Small tables with named rows and columns. After each table, cells are looked up by row and column.

Table Kator
	Tol	Leko	Vusazof	Pip	Labuvo	Zilad	Dato	Vib	Fim
Munine	0.3	0.7	0.8	0.4	0.3	0.7	0.2	0.6	0.8
Goz	0.3	0.3	0.5	0.8	0.3	0.3	0.8	0.8	0.3
Gez	0.3	0.8	0.8	0.3	0.3	0.3	0.8	0.3	0.3
Tiz	0.8	0.8	0.3	0.6	0.8	0.8	0.3	0.7	0.8
Tid	0.7	0.3	0.4	0.8	0.7	0.8	0.7	0.8	0.8
Mude	0.8	0.4	0.3	0.5	0.8	0.3	0.8	0.3	0.3

Mude, Labuvo: 0.8
Tiz, Dato: 0.3
Goz, Vib: 0.8
Mude, Vusazof: 0.3
Tid, Pip: 0.8
Goz, Fim: 0.3
Tiz, Labuvo: 0.8
Mude, Fim: 0.3
Goz, Dato: 0.8
Tiz, Fim: 0.8
Tiz, Vusazof: 0.3
Tiz, Vib: 0.7
Mude, Pip: 0.5
Goz, Tol: 0.3
Munine, Pip: 0.4
Mude, Leko: 0.4
Gez, Dato: 0.8
Goz, Vusazof: 0.5
Gez, Leko: 0.8
Munine, Vib: 0.6

Pozo
       Bofase    Mez  Tedegu    Luz  Fubot    Saz  Varekol  Mufepe  Vodumum
Lev      73.0  -19.4   -89.7  -56.7   92.8  -76.2    -89.1    88.7     91.2
Luvaz     0.9   59.6    93.8    2.4   56.1   93.2    -25.3   -86.0     67.5
Basa     43.5  -80.5   -88.6  -76.7   88.8  -88.4    -70.8    89.5     41.8

Basa, Saz: -88.4
Lev, Luz: -56.7
Luvaz, Mez: 59.6
Luvaz, Saz: 93.2
Luvaz, Vodumum: 67.5
Lev, Fubot: 92.8
Lev, Vodumum: 91.2
Lev, Mez: -19.4

Pusediz
fields: Pilugo, Regov, Daf, Fop, Besozo, Sukegi
Gep: [61, 21, 88, 64, 76, 83]
Lazo: [68, 25, 74, 81, 50, 38]
Fik: [20, 69, 49, 75, 87, 19]
Kif: [76, 23, 83, 64, 44, 60]
Sudag: [67, 46, 67, 85, 52, 88]
Zed: [23, 25, 88, 73, 88, 68]
Gim: [78, 22, 80, 77, 48, 21]
Kedaru: [32, 21, 89, 68, 88, 57]
Gafi: [28, 56, 53, 88, 68, 20]
Meluda: [26, 20, 89, 86, 89, 20]
Fug: [20, 72, 45, 81, 87, 19]
Fod: [64, 26, 86, 37, 65, 77]
Gem: [21, 20, 89, 89, 90, 20]

What is the Regov of Kedaru in Pusediz? 21
What is the Besozo of Kedaru in Pusediz? 88
What is the Pilugo of Gafi in Pusediz? 28
What is the Besozo of Fod in Pusediz? 65
What is the Daf of Fod in Pusediz? 86
What is the Fop of Gafi in Pusediz? 88
What is the Sukegi of Kedaru in Pusediz? 57
What is the Regov of Lazo in Pusediz? 25
What is the Regov of Zed in Pusediz? 25
What is the Pilugo of Meluda in Pusediz? 26
What is the Besozo of Gem in Pusediz? 90
What is the Sukegi of Zed in Pusediz? 68
What is the Daf of Zed in Pusediz? 88
What is the Daf of Fik in Pusediz? 49
What is the Fop of Zed in Pusediz? 73
What is the Regov of Gafi in Pusediz? 56
What is the Daf of Sudag in Pusediz? 67
Which row has the largest Pilugo? Gim

Table Doke
            Sov     Pup
Fim       4.831   6.838
Fadoliz   5.573   1.004
Nep       0.862  -2.065
Ganed    -5.236   1.318
Nor      -0.982  -0.886
Dimori   -2.000  -9.001
Rus       3.007   5.797
Bedul     5.262  -0.358

What is the Sov of Bedul in Doke? 5.262
What is the Sov of Rus in Doke? 3.007
What is the Pup of Nep in Doke? -2.065
What is the Pup of Fadoliz in Doke? 1.004
What is the Sov of Fim in Doke? 4.831
What is the Sov of Nep in Doke? 0.862
What is the Pup of Bedul in Doke? -0.358
What is the Sov of Fadoliz in Doke? 5.573
Row with the largest Sov: Fadoliz

Nad =
	Difakis	Desimi	Gogeti	Lotu	Ranor	Raz	Palok
Mut	88.35	68.20	24.96	72.71	88.70	12.43	12.82
Gok	84.60	13.51	83.91	88.50	44.23	23.77	12.73
Bel	16.03	22.40	50.80	85.02	13.79	85.26	74.88
Kog	67.47	83.83	37.51	28.38	42.85	79.22	84.01
Dize	88.36	26.97	56.47	88.33	87.68	13.33	12.45
Vibek	21.06	14.44	88.03	71.05	84.17	12.56	43.94
Rinut	25.65	83.26	72.39	19.39	47.17	78.07	88.21
Sulizi	51.27	77.53	39.90	44.68	25.96	85.73	87.34
Nezib	87.14	13.84	66.94	88.21	37.87	30.29	12.58
Zafini	21.16	14.09	88.10	70.14	85.69	12.36	52.40
Bazadob	14.05	13.54	80.34	87.04	14.70	77.17	63.54
Redad	86.56	82.83	17.96	49.79	88.87	12.34	15.45
Bot	78.78	13.77	84.10	87.97	17.41	54.46	14.10
Rudaza	14.07	15.27	83.63	85.67	14.94	78.48	79.32

What is the Lotu of Redad in Nad?
49.79
What is the Gogeti of Bazadob in Nad?
80.34
What is the Palok of Redad in Nad?
15.45
What is the Palok of Dize in Nad?
12.45
What is the Raz of Mut in Nad?
12.43
What is the Raz of Bel in Nad?
85.26
What is the Difakis of Gok in Nad?
84.60
Row with the largest Gogeti: Zafini

Gimepud
|  | Rigegi | Vok | Lusubi | Migoko | Moz | Retode | Gal |
|---|---|---|---|---|---|---|---|
| Vozur | 15.38 | 7.43 | 5.02 | 2.69 | 41.93 | -63.43 | 6.08 |
| Nor | -56.22 | 10.37 | 25.50 | -28.51 | -11.13 | -13.64 | -1.70 |
| Zefe | -20.42 | 16.78 | 30.79 | -50.81 | 66.90 | -62.24 | 0.73 |
| Rar | 1.96 | -0.32 | -0.93 | 1.21 | 4.48 | -12.45 | 0.25 |
| Zigile | -56.22 | 14.37 | 30.79 | -47.83 | 18.52 | -23.12 | -3.40 |
| Fesif | -4.01 | 5.02 | 7.66 | -15.14 | 23.21 | -24.31 | -0.48 |
| Fipusu | -6.99 | 8.23 | 13.61 | -27.03 | 35.69 | -39.72 | 0.00 |
| Todeb | -62.19 | 6.36 | 27.48 | 5.66 | -54.83 | -25.49 | 4.86 |
| Rur | 16.87 | 2.35 | -1.59 | 56.19 | -1.76 | -87.14 | 14.34 |
| Vufoled | 7.92 | 1.82 | 1.71 | 2.69 | 20.08 | -32.61 | 1.95 |
| Leg | 1.96 | 3.15 | 3.03 | -6.22 | 20.08 | -26.68 | 0.97 |

Moz of Todeb: -54.83
Moz of Zefe: 66.90
Moz of Fipusu: 35.69
Lusubi of Zigile: 30.79
Vok of Nor: 10.37
Vok of Fipusu: 8.23
Rigegi of Leg: 1.96
Gal of Zigile: -3.40
Rigegi of Zigile: -56.22
Retode of Fesif: -24.31
Lusubi of Vozur: 5.02
Lusubi of Fesif: 7.66
Retode of Leg: -26.68
Vok of Leg: 3.15
Retode of Vozur: -63.43
Moz of Leg: 20.08
Rigegi of Zefe: -20.42
Migoko of Vozur: 2.69

